Here are some points, one per row:
[ -7  32 -12  -8  40  28  18 127 -15  56 -21  -4 -55  25  18 -12 -28  52
  33   7 -46  23  30  39   4 -33   9   5  23  26  35 -31  -6 -32  31 -24
 -18  19  50  58  28 -17   5  25 -29  18 -15  -3]
[ -10   34 -127    0   25  -20  -44  -45   -8  -43   21  -40   14  -16
  -10  -24   44  -26    5   93  -79   18   20    8    7  -27   -4   36
   61   24    2   32   45  -30  -67   -8    6  -28  -32   72  -14  -17
   55  -40   25   11   -7  -27]
[-41  16  16  51  -5  52  26  -9  42 101  -5 -16 -49  85  19  22  18  23
  11  84  -3 -49 -49   4 -21  -9 -15  18 -15  14 -33  44  43   9  -3  10
   1   1  54 -36 -35  24 -23 -39  -5  14  41 -83]
[124 -37  -7 -22  55  52  14  19  15 -27   6  61 -28 -11  58  34  45 -29
 -54 -34 -17  -7  18   5 -26 -13  21  87 -55   3 -39 -19 -13 -37  31  25
  11 -39  12  47 -12  93  10 -11 -16  -2  -1   4]
[  8  27 -25  68 -18  26  -5 -22   6 -53  32  13  17 118  30  20  63 -12
  24 -11  26  10   9  29  25 -23 -19 -52 -38  77 -10 -19 -22  24  34  -3
 -13 -24  35  -4  34  -3 -17   1 -12  22 -72 127]
[  -3   20  -14   16  -66   38   16  -45   63   23   -5   85   -8  -24
  -10   12  -13   91  -51  -10   -7  -26   21  -20  -35  -39   28 -101
  -10  -30    6    1  -30   64   15  -54   -9   74   24   45  -18   28
  104   10  -27   29   13  -51]
[   8  -45   -3 -106  -37   19   37  -29    4   -6   53   -8  -19   15
  -33   68  -28   58   48   19   34  -23   74   22   45   36  -68   27
  -22   51    4   35    4   -9   -6  -15  -57   37  -13   -1  -69  -31
  -10   50 -119    1   58  -34]
[   5   -8  -10  -15  -22   -5   10    5  -21   -7  -34  -17  -26   15
   55    2   16   38   -4   88   51  -15    6  -25   19  -37   -6   -7
   21  -60  -47 -100  -11   14   33   60    8  -15 -116  -15   -6  -50
   77  -32  -35 -103   38   22]
[ 44  20  60  78  -2 -62  14  -8  35  16  -1 -90 -27 -41  14  25  29  38
  15 -11 -21 -25  61  56  29  30 -73 -11 -69 -50 100  26  67 -36  39  19
  96   4 -37 -12  58  23 -10 -36 -30 -47  11 -20]
[ 26  81  22 -14  55   0  -4 -22 -16  22 101  49  -8 -17  -8 -31  36   7
 -19  52 -36 -74  -7 -48   5  63 -19  26  42 -19   6 -52   5  10  45  10
 -44  21  14 -61  10 -91 -33  58  95  10  -6  33]
[  23   84  -17   17 -127   20  -14   25   -5  -65   21   15   -7   24
  -11  -31 -126  -57   25  -21  -18   32   -8    8   19    9    4   73
   18  -43  -30  -11   -8  -30    8   38   17  -22   10   -2   46  -21
  -15    3   16   12    3    7]
[-101  -19  -19  -23   23   12   -9  -37   10  -40  -21   18  -61   15
    3   -7   -7  -67  -31  -17   27    0   79   32  -19   -8   31   15
    2  -49   69  -40    9   -9  -19  -55  127   11   36  -43  -10   -8
   29   31   26   13   60   53]
[ 80 -17  31  -8  33  -9  27   2  38 -40 -44 -43 -58  71  40 -91 -41 -10
  -7 -13   7  71  16 -53 -69 -19  16 -48 -11 -18 -14  59  18  36 -31 -56
   2   1 -48  15 -41 -70 -44  -7   6  -1  14  20]
[-17 -14  11  -6   7 -64  -3  17  17  -2  -6  35  -3  30  27   9  -7 -30
 -14 -54  22  12  20 -27 -25  27 -26  -8  28   9  21  71  10   4 -51  97
 -57 -50  83  40  11  12 117  27  10 -71  20 -16]
[  13   -2  -48    6   25   33  -13  -11    3    3   -9   24   26  -70
   45   29  -62  -39    6   25   57   21  -58  -55   27    4  -12  -77
    5  -23   59  -12  -17   -9  -45   15   48    7   57   14  -78  -18
  -65   11  -22  -31 -106    0]
[-61 -55  17  26   8   9   0 -11  58 -41 -29 -22 -12 -19  -4 -53  38 -38
 -21 -54 -18 -81 -59  -2  43   1 -28  40   9 -33 -49  30 -11 -10  40 -53
 -35  14  27  83  29 -37  -9  41 -56 -51 -57 -10]
[-25  73 -53  17  56  -6 -33  37 -17 -39  28  17   4 -21 -60  42  -6  -3
 -27  17 121  17 -11  47 -23  66  14  26 -63  12 -59  80   0  70   4 -56
  50  30 -19  12  37 -13   1 -30  37 -62 -23  -7]
[ 58 -30  -6  32 -31 -60   1  20  36  58 -26 -39  35  38 -70  30  44  29
 -25 -25  16 -23  -8   1 118  15 127  74  25 -28  48 -23   4  72 -54  -7
   2  23  -1  35 -42  25  -7   0  25  -6  47  22]
[-33   7  83 -55 -21  11 -98 -76 -36  13  23 -44 -15 -37  13 -24 -64  80
  -5  11  24   3 -31 -10 -27 -54 -30  32  -9  43  32 -27  11  28  -5  -5
   9 -79  64  75 -36  21 -52   6  63 -49 -45  18]
[ 26 -36 -50 -52  -7   7 -15 -26 -25  59  16  49  58  17  25 -51  57   3
  30 -92  21  27  -4  40  -8 -52 -26  -6 -18  23   7 -14  57 -23   8  24
  30  60  -3 -35  48 -38 -13 -39  71 -35  -8 -58]
[  7  -4  11 -14 -12   0  26  14 -11  40 -67 -25 127  30   9  20  44   5
  20  34  -8 -11  69 -28  16  -3  43  -6 -31 -45  28  58 -34 -28  52 -54
  -2 -99 -10 -22  23 -20 -24  67  10 -20  13 -48]
[ 11  36  16  95  41  43 -20 -31 -47 -30 -77 -41  30 -45  -7 -41  12   5
  12  -7   0  59 -24  11 -58 -13   4  88  -2  46  40 -37 -27 -37 -55   8
 -46  49   0 -69 -44  24  38  54 -18 -20  12  -4]
[ 10  13  30  -7  10 -21 -46  24  57  13 -27  54  -3   1  -5  36  15  10
  27 -61 -52  -4 -47  57 -13   2 -80 -23  44  21 -19 -16 -88  16 -53 -40
  22 -55 -42 -52 -19 -23  29  27  20  20   3 -23]
[ -22  -23   34  -11   11  -89   26    7   34  -10   24   38   53   14
  -34  -13  -35   57   12   12   -8  -25   59    5  -59  -15   53    1
   38  -33  -47  -26   21  -28  -59    7  -11   14   -3  -54    3   58
  -14  -27  -67   10 -127   15]
[  2 -40  20 -10  -4 -10 -49  44 -22 -34 -48  70  18 -20 -57 -28 -57 -29
 -77  26 -34 -60  22  -5  12 -43 -26  -8 -24  89  63  15 -13 -25  51  41
 -33  52 -21 -38 -31  -9   1 -94   3  26   5   5]
[-25  10  66 -82  -6  44  -8  21  13 -19 -17   3  24 -86  11  21  94 -26
  44  52 -48  54 -23  -3  13   3  42 -38 -13  -8 -38 -16 -26   6 -56  27
 -28  25  24  19  62 -39 -50 -54  14 -20  52  32]
[ 25 -50 -45  -1  -7 -50 -50  39  43  22  14   1 -15 -26  38  24 -32 -31
  84  34  33 -27 -47 -42 -30  -6 -33  10  19 -17  53  22  12  26  14 -59
 -62   6 -34 -37  44 102 -11  43   6  36  62  33]
[ 21 -10   4  -5  20 -10  52 -81 -55   6 -50   5  37 -13  17  22 -41   1
 -32   7 -17  86 -38  43 -13  46 -19   0 127  -7 -31  18   5  -7  81   3
   8  38  38   7  47  11  -5 -81   3   3  -2  37]
[-66  -9  21  49  15 -14   7   8   2   5  75 -61 -15 -30  47  33 -22 -15
  13 -83 -87  28  34 -51  24 -23  64   2   4  48 -65  -2 -20  67  30   3
  45  23 -54 -40 -46  20 -23  14  -3 -37  12 -35]
[-11 -36 -58   4   9 -30  38   1 -42 -16   2 -29  30  50 -14 -24 -36  28
 -42 -35 -75 -84 -79   6 -48  60 -17 -84 -45 -17 -24 -26 -15 -63 -53  20
   8   0  -9   9  27  24 -54   8  -6 -30  67  35]
[-49  30   8 -13  30  14  20  -8 -16  55  27  28  12 -27 -15 -61 -19 -49
   0 -26   9  35  18  45   8  44 -23  -8 -55 -77 -39 -22  26 -22   8  -7
 -80 -41 -23  -6 -90  26  19 -50  -5  18  -7  49]
[  15   -1   64   35  -13   28    8  -15 -127   28   14    1  -51   41
  -30   25   32  -59   -1   -9   14  -40   17  -12   11  -21   20  -41
   44    5   -1    8    5   12  -45  -31  -11   -1  -52   11   35   23
   -2   37  -34   12  -27  -54]
[  -8  -71  -15   -6  -15   43   71    3   84  -75    8  -38  -56   -1
 -107    7   17    3   12    6   44   38  -21  -39   13   20    9  -47
   31   54   -5  -42   -5  -34   65   15  -39  -21  -47  -23    7   59
   -2   19   97  -19  -17  -45]
[-41  54  -1  -2  26  -1  13 -26 -38  18 -39 -27 -23 -39  55  36  -8  30
  26 -24  73 -22  42 -46  43  25   6  20 -27  13   3  42 -28 -38 -14  26
   0   7  -2  13  13 -16 -29 -25  45 127 -20   2]
[  17  -31    3  -33   17  -28  -14    2   17    7   61  -23   24  -46
  -49  -27   27  -39  -38   21   -5   63 -102    7   -8  -11   31  -14
  -43    0  -25   -4   33   49   27   81   51  -41   37   -6   27  -53
   26   33  -87  127   21  -13]
Along one direction, these points spread out more than along any other. Take the direction at right angles to it along which they spread out most. Go by this last direction. Where along it does each point below lie, from 0 to 99? 50 is the average, and the first point above lies past it. One standard deviation of the points above along it is 16.
[   8  -45   -3 -106  -37   19   37  -29    4   -6   53   -8  -19   15
  -33   68  -28   58   48   19   34  -23   74   22   45   36  -68   27
  -22   51    4   35    4   -9   -6  -15  -57   37  -13   -1  -69  -31
  -10   50 -119    1   58  -34] 72
[ -10   34 -127    0   25  -20  -44  -45   -8  -43   21  -40   14  -16
  -10  -24   44  -26    5   93  -79   18   20    8    7  -27   -4   36
   61   24    2   32   45  -30  -67   -8    6  -28  -32   72  -14  -17
   55  -40   25   11   -7  -27] 37
[-41  54  -1  -2  26  -1  13 -26 -38  18 -39 -27 -23 -39  55  36  -8  30
  26 -24  73 -22  42 -46  43  25   6  20 -27  13   3  42 -28 -38 -14  26
   0   7  -2  13  13 -16 -29 -25  45 127 -20   2] 31
[  -3   20  -14   16  -66   38   16  -45   63   23   -5   85   -8  -24
  -10   12  -13   91  -51  -10   -7  -26   21  -20  -35  -39   28 -101
  -10  -30    6    1  -30   64   15  -54   -9   74   24   45  -18   28
  104   10  -27   29   13  -51] 89
[-17 -14  11  -6   7 -64  -3  17  17  -2  -6  35  -3  30  27   9  -7 -30
 -14 -54  22  12  20 -27 -25  27 -26  -8  28   9  21  71  10   4 -51  97
 -57 -50  83  40  11  12 117  27  10 -71  20 -16] 65
[ -22  -23   34  -11   11  -89   26    7   34  -10   24   38   53   14
  -34  -13  -35   57   12   12   -8  -25   59    5  -59  -15   53    1
   38  -33  -47  -26   21  -28  -59    7  -11   14   -3  -54    3   58
  -14  -27  -67   10 -127   15] 70
[ 11  36  16  95  41  43 -20 -31 -47 -30 -77 -41  30 -45  -7 -41  12   5
  12  -7   0  59 -24  11 -58 -13   4  88  -2  46  40 -37 -27 -37 -55   8
 -46  49   0 -69 -44  24  38  54 -18 -20  12  -4] 43
[ 58 -30  -6  32 -31 -60   1  20  36  58 -26 -39  35  38 -70  30  44  29
 -25 -25  16 -23  -8   1 118  15 127  74  25 -28  48 -23   4  72 -54  -7
   2  23  -1  35 -42  25  -7   0  25  -6  47  22] 31
[ 25 -50 -45  -1  -7 -50 -50  39  43  22  14   1 -15 -26  38  24 -32 -31
  84  34  33 -27 -47 -42 -30  -6 -33  10  19 -17  53  22  12  26  14 -59
 -62   6 -34 -37  44 102 -11  43   6  36  62  33] 57
[ 10  13  30  -7  10 -21 -46  24  57  13 -27  54  -3   1  -5  36  15  10
  27 -61 -52  -4 -47  57 -13   2 -80 -23  44  21 -19 -16 -88  16 -53 -40
  22 -55 -42 -52 -19 -23  29  27  20  20   3 -23] 64
[  23   84  -17   17 -127   20  -14   25   -5  -65   21   15   -7   24
  -11  -31 -126  -57   25  -21  -18   32   -8    8   19    9    4   73
   18  -43  -30  -11   -8  -30    8   38   17  -22   10   -2   46  -21
  -15    3   16   12    3    7] 44
[ 26  81  22 -14  55   0  -4 -22 -16  22 101  49  -8 -17  -8 -31  36   7
 -19  52 -36 -74  -7 -48   5  63 -19  26  42 -19   6 -52   5  10  45  10
 -44  21  14 -61  10 -91 -33  58  95  10  -6  33] 45
